500 stands for zero in the data rows.
Some points, each followed by its number:
  371  425  384  543  557  424  438  465  347  539  459  731  680  564  424  327 0
  548  281  466  345  708  124  557  393  375  361  660  397  623  377  718  449 1
  260  604  554  553  285  456  548  379  569  586  687  411  394  513  199  497 2
  431  422  514  620  572  467  527  387  357  464  554  717  717  536  270  167 3
  618  365  509  641  754  594  626  450  306  577  243  536  657  347  447  326 4
  573  665  543  329  355  647  589  488  370  517  677  414  417  576  570  692 5
  707  359  473  465  330  538  513  639  397  472  557  622  465  575  375  515 6
  490  350  318  699  750  288  444  353  411  415  295  629  794  303  550  326 7
  564  797  522  191  454  732  578  629  469  378  664  223  245  415  645  712 8
  656  268  642  333  465  668  458  647  695  307  638  316  434  650  520  543 9
  296  527  381  550  436  631  577  564  400  372  505  526  461  617  323  468 10
  118  549  488  484  279  578  757  355  469  574  611  542  467  506  204  456 11
  433  463  465  619  392  511  505  264  366  567  578  679  665  500  277  292 12
  423  343  917  472  303  268  648  191  722  825  721  541  307  377  471  680 13
  443  410  416  627  362  556  644  302  312  566  591  635  643  555  255  305 14
  441  384  813  625  603  274  314  358  666  564  440  502  490  369  634  489 15
  526  377  391  620  637  420  608  200  426  812  455  665  665  326  424  259 16
  447  286   91  981  823  208  791  284  165  502  114  545  817  112  607  222 17
  452  405  428  500  414  595  622  297  225  532  603  605  647  547  292  377 18
  233  626  516  550  267  476  567  385  581  539  682  368  379  502  161  505 19
  558  658  804  213  523  688  313  634  680  161  692  289  401  463  656  646 20
  362  483  495  767  623  227  691  382  835  720  318  509  590  269  724  452 21
  374  333  287  617  862  227  554  325  378  833  399  704  637  407  552  334 22
  573  389  553  665  541  271  506  356  500  584  417  608  600  492  561  362 23
  642  797  578  271  346  710  379  648  462  394  677  318  277  632  710  739 24
  857  161  408  393  414  467  463  675  493  310  243  741  665  220  587  525 25
  571  327  821  477  476  279  380  449  773  589  514  530  396  398  612  596 26
  639  364  456  390  314  524  560  464  445  555  627  584  479  689  414  470 27
  393  385  296  639  711  619  547  666  519  444  301  588  615  377  503  283 28
  660  497  488  650  619  498  299  447  474  543  437  614  621  660  583  340 29
  523  506  558  425  221  622  575  524  427  772  778  517  359  707  267  429 30
  163  557  376  535  498  524  485  619  474  531  561  562  464  545  364  393 31
  379  371  358  576  641  520  518  413  348  739  352  628  594  523  488  326 32
  376  326  344  584  680  513  503  397  350  757  322  659  607  507  502  313 33
  456  591  429  742  500  481  781  421  512  465  301  549  628  499  512  273 34
  537  466  435  388  539  637  476  766    0  451  357  530  401  654  517  542 35
  462  380  296  656  697  226  321  432  369  422  205  573  693  444  676  343 36
  389  777  778  254  308  557  769  254  674  622  691  276  252  404  527  690 37
  430  379  443  589  701  339  583  497  423  667  355  541  670  340  605  526 38
  441  539  339  555  403  634  186  775  308  380  458  543  616  828  513  490 39
  645  525  495  608  587  516  333  455  462  545  468  579  587  644  583  384 40
  361  247  284  661  845  216  273  365  566  268  150  650  593  248  574  460 41
  496  490  467  871  597  489  514  381  430  575  460  587  725  304  354  371 42
  618  687  469  295  344  668  594  472  543  443  748  346  360  611  570  630 43
  433  416  429  710  630  546  709  463  745  545  200  488  742  243  578  334 44
  468  361  491  597  695  343  425  470  652  567  387  509  601  406  655  480 45
  407  346  449  675  521  504  574  339  350  466  571  842  761  674  251  428 46
  642  484  474  431  519  342  448  651  583  522  486  329  428  381  617  585 47
  515  643  428  489  174  740  707  512  277  672  528  633  269  784  319  498 48
  626  332  703  320  404  478  470  527  762  431  595  383  420  427  607  724 49
  455  410  508  519  639  299  492  438  713  603  409  525  575  331  608  518 50
  448  511  503  635  578  602  196  488  452  455  460  700  623  447  394  382 51
  628  442  591  605  637  563  373  472  463  533  374  534  624  732  568  386 52
  400  468  244  541  542  236  483  356  463  468  306  576  663  533  607  291 53
  760  357  644  110  517  742  359  664  681  135  419  135  323  421  655  778 54
  528  838  472  239  475  759  537  610  426  278  658  279  212  525  604  757 55
  441  274   51  999  841  201  846  275  118  511   84  537  827   92  611  198 56
  340  416  400  734  541  501  563  453  347  595  383  619  604  509  202  404 57
  553  631  519  431  489  529  263  562  636  309  598  475  468  510  555  596 58
  810  773  665  280  519  632  557  644  508  329  508  216  276  411  692  706 59
  481  224  565  575  591  506  398  320  470  537  453  697  539  669  426  293 60
  405  416  456  673  506  489  452  450  409  699  541  689  614  619  271  312 61
  838  323  748  339  477  521  519  543  749  316  641  452  296  402  661  602 62
  294  222  474  742  792  398  508  494  688  700  342  491  584  347  568  392 63
  327  385  316  494  603  488  576  378  363  887  443  736  697  483  635  499 64
  350  462  389  661  465  570  509  412  257  570  436  656  583  731  440  341 65
  539  590  525  449  273  619  654  469  349  681  695  501  376  693  283  472 66
  381  498  467  496  495  448  594  612  447  542  507  674  603  526  336  516 67
  479  395  779  289  420  547  660  299  893  468  730  324  335  277  442  720 68
  450  778  659  265  308  801  402  645  478  332  560  154  204  646  620  619 69
  505  627  597  471  394  592  538  651  510  759  619  556  455  718  375  390 70
  589  366  985  631  587  305  292  420  813  580  534  561  391  398  667  633 71
  590  540  342  490  323  644  578  590  466  526  716  562  516  786  400  394 72
  441  442  285  637  475  441  474  525  363  542  481  662  695  566  500  398 73
  314  475  350  749  437  498  582  409  313  605  457  666  543  581  247  273 74
  534  644  567  323  526  493  443  503  486  553  656  239  420  450  694  806 75
  765  729  681  180  537  591  508  630  497  347  493  167  315  394  763  726 76
  594  694  511  289  348  657  607  449  553  460  752  334  342  587  569  637 77
  569  472  805  428  493  388  559  563  578  641  438  488  312  391  513  581 78
  746  237  820  387  499  499  357  507  785  259  420  476  405  348  446  611 79
  677  441  506  400   89  616  593  431  638  422  542  449  422  626  393  699 80
  654  376  643  339  431  543  414  572  740  361  615  445  422  463  513  670 81
  552  734  625  372  583  519  267  559  440  397  538  376  392  458  721  705 82
  465  395  396  617  687  393  522  323  437  698  429  652  569  436  511  278 83
  607  593  575  449  575  615  385  569  474  482  555  436  413  503  726  574 84
  294  594  394  571  477  646  561  760  397  367  571  561  413  604  283  461 85
  461  392  753  293  437  505  656  320  812  500  696  317  416  333  437  669 86
  598  709  692  392  541  436  344  548  616  390  545  350  362  401  686  650 87
  557  537  572  574  696  326   86  367  634  340  366  468  642  414  713  532 88
  425  720  595  249  289  640  684  294  738  507  833  249  235  427  413  625 89
  699  348  487  474  345  488  552  449  460  417  569  547  494  532  414  462 90
  612  510  593  453  467  466  243  523  773  340  486  462  523  492  663  654 91
  380  443  634  771  958  262  523  518  673  633  368  666  675  452  593  411 92
  641  529  525  447  531  501  225  592  629  299  508  428  496  546  642  592 93
  522  415  540  644  511  302  522  363  509  595  457  604  579  490  501  372 94
  393  542  288  632  438  664  292  693  374  443  550  628  480  610  355  522 95
  490  591  407  361  441  710  636  734  300  353  468  629  445  606  266  517 96
  773  719  668  256  552  594  507  660  459  368  472  173  271  393  764  707 97
  443  442  442  592  371  552  645  302  382  544  585  592  593  534  295  333 98
  411  517  776  476  494  393  546  473  716  682  542  550  347  374  497  536 99
  839  399  431  585  649  301  455  379  430  401  254  500  763  361  482  449 100
  228  672  475  417  597  503  603  594  397  541  380  468  445  551  381  592 101
  542  708  562  306  453  388  496  519  625  568  634  257  409  444  762  719 102
  475  592  557  478  423  577  546  611  485  783  595  585  490  688  410  401 103
  354  411  418  543  530  392  435  475  387  587  482  702  628  539  440  383 104
  632  558  452  359  535  510  441  521  600  497  526  452  528  473  604  609 105
  672  365  698  309  396  547  394  587  733  353  587  413  378  538  558  724 106
  324  443  402  713  733  527  663  401  565  682  303  480  587  353  543  417 107
  703  160  396  461  382  675  492  712  458  422  498  493  503  703  304  450 108
  596  347  557  411  428  647  588  513  539  439  648  558  491  626  431  518 109
  731  424  358  395  549  369  510  518  568  350  281  513  629  381  603  456 110
  474  504  411  688  461  537  513  476  445  648  548  635  568  488  193  320 111
  623  452  564  561  594  570  435  498  450  541  402  530  606  728  533  425 112
  570  255  327  774  816  256  514  141  453  485  211  523  736  267  742  266 113
  516  268  180  777  772  365  537   37  438  512  131  615  734  268  759  243 114
  399  306  327  755  815  286  282  601  428  708   74  419  806  473  493  258 115
  552  808  566  385  477  455  320  516  473  464  568  405  383  497  692  709 116
  649  578  358  403  420  576  628  632  450  693  631  496  530  598  337  483 117
  439  410  453  583  708  273  307  492  449  362  163  573  669  389  651  403 118
  700  533  348  497  261  595  617  468  430  481  589  495  483  646  343  386 119
  524  649  255  488  178  740  600  560  447  317  553  444  433  746  413  493 120
  660  551  438  495  299  633  598  445  528  517  708  556  485  651  326  446 121
  146  432  347  656  288  638  637  513  465  609  762  546  202  488    0  613 122
Which three points above are nearest to each new point by angle? Their numbers follow each, nearest first.
  632  744  536  308  371  655  361  647  478  363  677  329  306  645  721  746 24 55 69
  659  517  590  462  564  497  171  605  653  223  476  487  507  563  669  588 93 91 58
  673  743  565  316  357  758  402  616  538  383  674  304  290  626  646  727 24 69 55
  279  477  449  772  506  518  382  436  250  602  414  679  689  769  536  357 65 0 73
  625  451  865  411  507  371  565  549  596  656  423  471  292  357  542  599 78 99 26
  622  753  527  298  375  676  397  651  471  367  679  312  289  624  718  735 24 55 8
  762  164  854  402  517  495  350  485  819  228  388  512  416  324  409  598 79 81 62
  599  451  852  416  507  365  558  536  606  661  444  479  301  359  535  588 78 99 26
  210  540  489  455  398  528  545  603  532  436  568  517  458  548  473  474 31 10 85
  335  457  376  666  655  558  697  452  518  709  345  479  519  408  497  401 107 63 44
  636  589  564  476  573  586  326  570  449  433  543  463  425  514  748  554 84 82 93
  490  498  421  720  468  540  517  444  464  672  555  646  573  465  154  290 111 61 74
  406  697  755  293  458  452  678  280  683  631  655  205  332  307  590  660 37 89 86
  571  506  590  657  694  331   70  386  640  345  347  453  710  397  700  517 88 118 45
  512  490  544  466  320  593  551  492  454  738  707  512  401  654  332  423 30 66 70
  704  439  572  399   38  646  590  421  632  495  615  459  388  630  357  693 80 121 27
  363  431  372  629  384  551  689  557  381  585  530  546  501  367  350  628 122 11 57
  348  575  305  686  473  669  240  728  349  363  613  485  672  800  498  334 39 95 85
  603  726  524  340  360  646  391  640  460  395  673  345  340  632  686  719 24 55 69
  265  435  756  445  474  284  675  532  732  737  532  501  276  324  479  572 99 13 78
  556  705  564  304  452  414  484  538  622  546  638  263  403  448  744  716 102 75 87
  303  440  705  458  503  299  655  519  690  707  504  510  328  337  493  538 99 13 78
  659  508  595  572  601  331   89  366  594  415  255  580  569  423  669  492 88 118 15
  544  490  547  655  698  372  138  427  625  355  339  469  696  388  672  484 88 118 45
  631  471  477  489  521  389  363  661  559  511  497  340  431  436  615  599 47 93 87
  532  341  337  695  724  321  435  425  414  449  332  630  764  319  489  308 7 36 113
  503  453  396  459  488  560  730  763  277  445  371  527  446  522  330  519 96 35 85
  352  389  274  647  722  635  603  666  531  465  288  562  592  334  493  282 28 44 107
  381  336  307  620  846  224  517  342  389  770  359  691  651  401  566  336 22 83 33
  443  515  357  559  445  599  220  738  355  403  447  539  617  770  530  489 39 95 35
  590  361  543  407  443  646  574  549  456  438  607  554  475  629  443  520 109 27 108
  751  336  488  445  310  549  516  671  371  450  565  627  466  584  395  491 6 108 90
  422  530  336  579  415  615  220  746  306  408  450  561  620  814  515  468 39 95 35
  652  512  496  440  533  477  264  581  622  309  477  441  517  523  637  571 93 91 58
  482  582  260  513  489  674  676  765  332  423  377  625  362  586  351  569 96 85 10
  168  519  482  510  297  570  740  346  456  575  609  547  492  509  220  434 11 2 19
  423  414  314  600  576  601  405  492  243  583  514  734  661  834  512  365 65 73 0
  461  409  496  560  707  386  419  499  634  533  398  495  597  395  653  509 45 50 63
  207  550  450  485  263  595  734  360  472  596  666  485  419  522  224  483 11 19 2
  359  436  366  681  783  559  790  397  581  583  376  457  566  329  478  370 107 44 56
  346  227  257  678  872  205  245  349  543  218  117  664  592  233  567  454 41 118 36
  637  510  833  387  519  420  563  567  556  612  442  443  286  375  558  650 78 99 26
  450  687  571  284  293  641  665  329  704  509  816  287  265  478  405  600 89 37 77
  153  551  469  485  386  508  542  597  508  465  566  534  477  558  469  432 31 11 10
  313  468  360  731  494  533  467  453  252  595  378  681  619  710  515  315 65 73 74
  436  411  423  508  435  551  648  274  225  545  598  602  666  517  301  391 18 14 98
  726  439  548  377   12  683  613  446  664  416  585  428  380  643  354  763 80 121 43
  494  569  387  386  419  680  636  700  275  383  521  614  434  609  290  514 96 85 10
  622  768  551  286  358  706  414  659  438  387  649  358  298  629  655  710 24 55 69
  554  606  371  422  389  709  494  798  305  375  550  525  385  595  241  498 96 85 95
  449  568  474  705  502  468  748  430  533  497  335  546  586  487  509  313 34 44 107
  530  277  427  336  723   91  603  378  321  371  696  386  644  377  732  418 1 113 7
  368  279  290  645  817  246  245  376  558  233  190  639  571  270  567  470 41 118 36
  642  523  629  549  584  308  101  381  628  413  275  570  513  397  698  523 88 15 91
  278  482  597  858  461  561    0  522  449  409  349  721  670  664  562  420 51 39 29
  809  325  752  358  479  501  484  519  751  321  604  465  335  396  657  627 62 81 49
  277  678  487  401  564  524  600  584  398  537  421  456  436  555  412  612 101 85 31
  367  474  244  574  726  396  777  507  597  622  315  472  511  389  551  414 107 44 56
  825  215  409  399  399  488  482  646  492  332  296  711  639  280  556  513 25 110 100
  306  414  406  764  513  507  534  443  327  588  409  643  616  541  147  409 57 74 61
  394  305  441  698  597  452  554  305  370  474  557  851  809  619  273  389 46 3 0
  349  402  656  823  999  212  502  520  727  611  289  678  731  432  630  415 92 45 63
  328  194  474  760  778  372  491  484  669  703  326  509  633  361  587  370 63 45 92
  429  492  503  654  633  576  213  494  448  477  395  686  641  395  415  388 51 42 0
  316  172  479  776  833  351  470  512  718  727  290  486  636  334  629  373 63 45 92
